One vector is turned by the same rotation once a step. Each row is the vector after some number of steps, and that number follows the row.
The counts run from 0 to 460.
[167 129 155  57  88 135 163 122 119 134 181 145 169 102 125 106 111 169
  92 109 156 126 137 104 139  88  91 107 139  98 128 106 130 112 153 106
 144  96 119 144 170] | 144
[158 132 170  84  72 144 149 128 102 129 159 118 150 136  92 100 125 164
 112 123 157 171 135 126 121  78  90  97 105 117 132  92 150 135 158 122
 148 102 138 134 147] | 397
[167 128 148 112  87 167 132 126 121 139 121 129 135 160 123 151  55 164
 108 154 133 144 180 153 136  90 100  99 120 159 163 110 119 161 125 134
 158 140  68 152 146] | 92
[208 113 128 118 145 155 139 158 150 117 160 131 141 125 133 127 142 189
 116 109 176 119 150 177 167  97 115 119 131 141 129 103 112 138 135  92
 144 121  91 132 176] | 273
[201 113 137 127 116 154 128 119 113  84 147 140 100 150 115  95 124 146
 152 143 148 117 147 161 164  73  79 129 134 183 109 141 155 125 170 110
 123 109  99  94 114] | 60
[177 131 135  82 106 154 164 137 139 123 161 159 136 125  99 134 102 155
  80 139 153 153 126 100 161  99  86 153 151 103 127 136 152 116 111 103
 155 105 106 169 157] | 247
[149  95 110  84  97 131 158 112 132 109 128 110 154 151  71 160 111 174
 138 133 132 183 116 107 151  89  96 130 131 122 135  84 106 136  86 114
 124  94 114 151 169] | 116
[190 104 140  86 151 125 137 129 109 142 143 150 116 107 147 133 114 148
 135 109 126 103 161 134 185  94 106  96 110 176 104 109 122 137 147 113
 137 102  77 134 150] | 137
[186  91 105  65 135 160 171  99 133 131 121 140 110 118 120 142  82 138
 122 149 116  95 151 149 166 110 101 107 100 164 107 124 118 132 137 110
 141 124  97 140 124] | 340
[170 117  95 103  68 156 147 127 108 106 121 134 140 170  96 114 121 153
 129 113 148 159 136 115 132 101  60 105 119 114 129 124 126 138 107 113
 165 132  84 167 164] | 206
[216 107 137 113  89 147 139 120 126  87 165 104 168 128 125  92  99 179
 149 120 191 149 141 122 118 101 113 133 121 123 147 111 142 130 151 112
 125 149 111 133 149] | 68
[197 106 141 123 140 151 145 143 158 107 146 146 141 116 109 153 143 177
 106 157 142 131 139 153 179  72 102 152 184 166 104  96 120 154 131 113
 132 106 108 132 154] | 20
[170  94 167  61 101 142 126 118 103  91 169 114 138 172 126 121 105 153
 119 131 142 176 156 109 155 108 113 122 122 154 164  94 110 129 126 115
 105  99 145 114 143] | 154
[198 105 142  99 118 144 140 148 145  87 128 130 116 167 104 113 145 153
 151 138 143 150 172 140 182 102  88 138 106 151  89 122 133 117 159  86
 119 121 110 117  83] | 404
[180 115 157  84  89 106 145 149 118 131 179 148 128 119 141 141  91 150
 129 101 144 141 166 125 167 109  88  95 119 122 154 108  98 116 151 114
 145  86  70 143 153] | 142
[163 100 165  96 154 167 148 134 119 100 176 140 133 134 143 117  74 183
 107 121 184 131 154 139 169 111 121 108 118 158 134 158 138 151 128 116
 125 118 101 133 154] | 286
[198 108 105  81 139 158 153  91 144 109 127 120 153 132 129 149 104 191
 109 158 158 113 130  91 175  98 138 163 152 177 120 130 141 126 109 117
 111 142 119 100 151] | 122
[187 100 133  94 104 136 123 106 105 104 137 103 158 170 127  83 121 128
 175 119 146 149 162 133 144  73 105 105 115 181 124  83 136 120 142 116
 114 115 124  81 140] | 63
[154 136 149  51  72 177 131 111 114 119 116 103 172 158 117 104 106 188
 116 128 166 148 150 148 132  93  93  93 112 140 140 123 143 147 117 145
 145 131 129 117 133] | 194
[158 101  97  54  71 133 147 100 133  98 132  94 159 145 100 157 102 173
 127 144 150 173 111  97 144  95 122 129 126 127 152  94 116 127 100 124
 112 112 116 126 171] | 117
[220 104 140  96 107 140 132  98 141 109 170 111 150 103 132 116 121 197
 132 124 167 153 112  96 145 113 108 153 142 148 125 115 128 136 132 122
 112 131 125 123 136] | 362
[173  89 122  73 149 126 134 150  93 130 153 136 138 163 119 158  90 136
 118 130 115 108 173 147 159 108 113 104 125 175 154  97 134 126 143  84
 141 100 102 133 164] | 381
[204 107  99  78  82 110 128 129 113 124 129 107 154 147 114 136 141 173
 143 130 135 133 151 132 146 108 112  95 122 168 132  85 121 114 161  85
 114 135 115  82 123] | 267
[188 108 170  69 112 126 135 126  97 129 167 120 122 139 112 109  88 129
 151 121 120 157 162 153 137  92 108 107 105 159 140  84 156 126 166 118
 126  96 128 100 124] | 394
[141 119 126  54  86 159 135 117  97 144 100 105 183 176 108 131  77 156
 117 146 119 119 162 126 123  89  94 111 140 157 138 114 153 136 127 106
 162 135 100 122 139] | 90
[185 120 158 139 135 180 147 116 120 118 124 130 106 159 105 117 132 161
 113 155 148 113 164 121 164  94  59 125 116 149  78 122 132 110 147 101
 156 115 105 137 110] | 301
[197 106  94  92  94 172 148 130 141  70 144 114 152 159 118 106 105 169
 108 159 188 136 136 134 128 108 120 128 129 125 153 133 133 120 136  80
 118 147 119 121 149] | 412
[205  96 128  52 123 110 139 145 132 129 137 159 122 152 135 136  95 113
 147 121 113 154 171 129 188 123 111 118 113 153 124 102 119 150 120 106
 142  96  78 157 142] | 241
[185  77 108  64 100 119 164 123 143  83 138 129 135 141 101 139 106 164
 170 130 109 153 139 127 166 111  98 150 131 122 137 115 114 123 116  86
 100 109  95 123 113] | 114
[192 111 107  95  86 115 126 148 124 115 137 118 142 162 118 138 154 179
 133 111 119 152 156 158 150 113 104  92 124 168 134  88 113 146 148  75
 125 126  95  94 120] | 268
[152  97 122  54 116 119 136 152 113  99 159 130 172 163 126 116  96 178
 134  99 148 130 149 142 140  95 122  87 125 161 150 124 133 137 131 103
 120 105  95 129 167] | 281
[175 120 107  80 128 161 151 111 107 117 105 120 132 178  85 106 120 130
 160 110 129 144 153 133 152 105  57 145  97 130  91 107 147 107 113 125
 163 109 106 134 125] | 202
[159  76 101  74 101 113 162 139 137  93 123 118 140 157  73 162 132 178
 144 115 111 168 145 130 159 107  75 137 135 126 138 115 116 138 108 101
 119  95  95 142 127] | 115
[169 101 127  79 142 180 162 112 126 105 166 127  88 124 132 119 104 160
  87 157 156 101 150 139 180  96 116  84 100 166 118 147 118 118 151  95
 131 112 121 122 141] | 46
[211  99 108 120 129 166 156 132 128 113 160 125 149 121 128 105 106 162
 113 144 175 108 140 122 132 103 127 138 136 137 124 123 158 109 171  65
 143 159 113 114 154] | 172
[167 102  94  95 114 151 142 129 105 120 128 101 179 177 131 126  74 175
 149 107 129 143 167 133 130 107 109 112 131 150 168 129 154 138 122  89
 129 143  82  97 144] | 421
[168 109 137  77 105 152 136 138 104 133 167 143 152 127 144 122  87 155
  82 137 127 113 147 134 126  94 125  94 149 162 169 119 138 161 154  97
 143 113 102 138 170] | 385
[167 125  87  94 113 143 141 118 107 130 118  96 168 192 123 146  75 153
 151 125 144 153 174 104 135  86 110 125 127 148 152 115 154 110 114 106
 133 141  97  93 161] | 420
[179 104 123  94 132 107 122 142 112 121 139 121 153 148  81 173 120 146
 156 115 133 164 140 144 163  83 104 130 144 168 136  71 149 141 121 122
 135  91 101 111 159] | 25
[155 117 167  58 110 105 139 138 126  91 148 145 111 157 105 144 133 146
 136 146 130 143 155 112 191  86  90 122 129 175 111 124 125 110 143 110
 113  80 104 121 109] | 151
[201 120 122  86  98 169 161  90 149 114 168 145 118 102 148 109  80 158
 105 140 134 123 139 146 152  93  96 142 149 136 157 137 110 134 133 126
 133 108 102 119 155] | 349
